(in the rows, 128 means zero)
Named moves (each a turn or a mirror), then the moves between two rows, first move first; the first pair answered:
U (before => after):
[155 159 133  84 154 144  88  90 111 110 128 137  83] => [111 183 161 121 110 112  96  80 106 104  92 158 115]
[119  95 136 200  87 161 130 127 124 156 102 132 149] => [157  81  99 152 134 194 130 136 125 165 141 112 105]
[ 99 123 116 160  69 135  89 146  99 164  86 169 141] => [145 109  75  97 125 180  93 150  98 168 133 149  97]
[108  48 150 155 102  88 164 111 131 123  98 157 133] => [150  34 118 107 142 127 166 121 130 125 133 145  99]
K (before => after):
[158 130 133 104 203 155 125 115 139 102 151  76 144] => [ 82 135 101 101  73 117 130 145 105  87 120 183 144]
[ 79 138 128 130 111 111 130 135  94 122  85 155 164] => [113 130 148 134 192 132 124 125 118 138 100  89 173]
[133 155 172 151 143 113 100 148 122 134 102 116 127] => [127 160 162 151 122 111 100 156 111 131  91 129 127]
W (before => after):
[122 155 121 150 113 128  97 141 107 159  94 133 118] => [108 132 143 172  97 122 123 137 122 143  98 132 138]
[109 136 175 194 151 126 154 117 120 138 100  92 184] => [138 167 116 151 166 167  89 133  89 175  91  97 126]
[133 107 142 195 146 167 110 125 137 162 111 116 144] => [136 117 140 193 162 158 108 119 133 165 102 105 135]
[146 143 119  99 147 122 129 139 117 130 128 113 121] => [134 112 113 115 108 135 148 139 125 129 138 124 120]
A (before => after):
[113 153 150 167 103  93  95 138  86 170  70 148 127] => [107 172 173 127 123  42 126 119 108 115 102 152 151]
[ 97 134 127 130  98 124 127 122 114 122 107 148 148] => [114 154 131 131 118 129  98 121 108 137  94 129 135]
[142 116 112 113  89 114 123 108 125  91 141 144 105] => [146 125  95 125 103 133  97 110 100 112 116 134  93]
[120 174 113  56 124 128 132 160 109 101 170 159  83] => [108 144  96  86  89 158 136 170  98 129 162 173  85]
L (before => after):
[ 83 126  99 179  96 137 101 159 102 148  77 188 100] => [118 176 144 112 202  75 119 115 144  71 138 117 119]
[126 195 126  86 168 129  98 126 128 136 114 109 118] => [137 105 122 125 164 180 146 126 145 158 126  77 128]
[110 131 170 149 115  84 152 108 138 111 121 123 153] => [108 111 164 168 103 107 157 116 145 132 113 122 154]
Then:
Between the rows of a pair lie 2 to 3 moves.
[123 157 110  70 127 119 123 133 120 144 138 160  96] => [128 187 150 109 147 105 108 126 124 157 110 131 119] -> L, U, W
[111  90 149 153 105 103 168 102 153 129 126  88 171] => [159 105 113  94 169 139 137 113 142 148 150  69 121] -> U, W
[171 153 134 155 149 173  85 117 112 161  95 101 122] => [121 163 180 144 121  93 128 101 141  94 104 117 167] -> K, W, L
[168  99 166 193 148 136 105 131 117 172 100  74 146] => [119  98 118 170  45 114 106 159  94 172  95 158 125] -> U, K
[ 85 144 153 177  78  89 142 115 121 126  89 152 177] => [130  60  89 139 112 183 178 135 127 139 164 133 128] -> L, U, A
[104 124 105 100 103 126 129 131 140 145 162 160 103] => [121 170 133 129 132 113  89 127 126 161 123 131 117] -> K, U, W
[151 150 110 129 118 159  86 145 107 172 101 144 102] => [128 110 145 190 105 153 128 135 137 166  90 132 145] -> L, L, U
[160 149 134 125 172 170  99 140 116 136 118  86 107] => [118 152  95 105 103 162  99 157  94 127 117 155  89] -> K, U
[ 88 158 166 175 120  93 133 124 110 119  84 136 158] => [120 159 161 120 181  88 144 107 133  87 130 101 145] -> W, A, K
[127  84 172 141 113 106 190  92 180  93 154  90 160] => [ 85 123 142 143  36  89 155 118 149  98 124 163 153] -> K, L
[104 129 180 165 144 124 113 136 158 118 142 105 142] => [115 149 142  94 145 125 100 139 150  99 164 131 100] -> W, A, W
[133 136 126  71  96 177 121 197 138 124 156 179 111] => [170 147 187 120 178 187 118 170 161 133 149  97 139] -> U, K
[186 149 162 164 174 141 146 128 123 128 156  65 143] => [174 140 124 111 152 125 171 127 134  91 198  92 126] -> W, A
[126  71 132 178 108 178 141 131 141 158 114 119 127] => [150  99 149 159 167 170 116 117 151 157 123  71 128] -> L, K, L
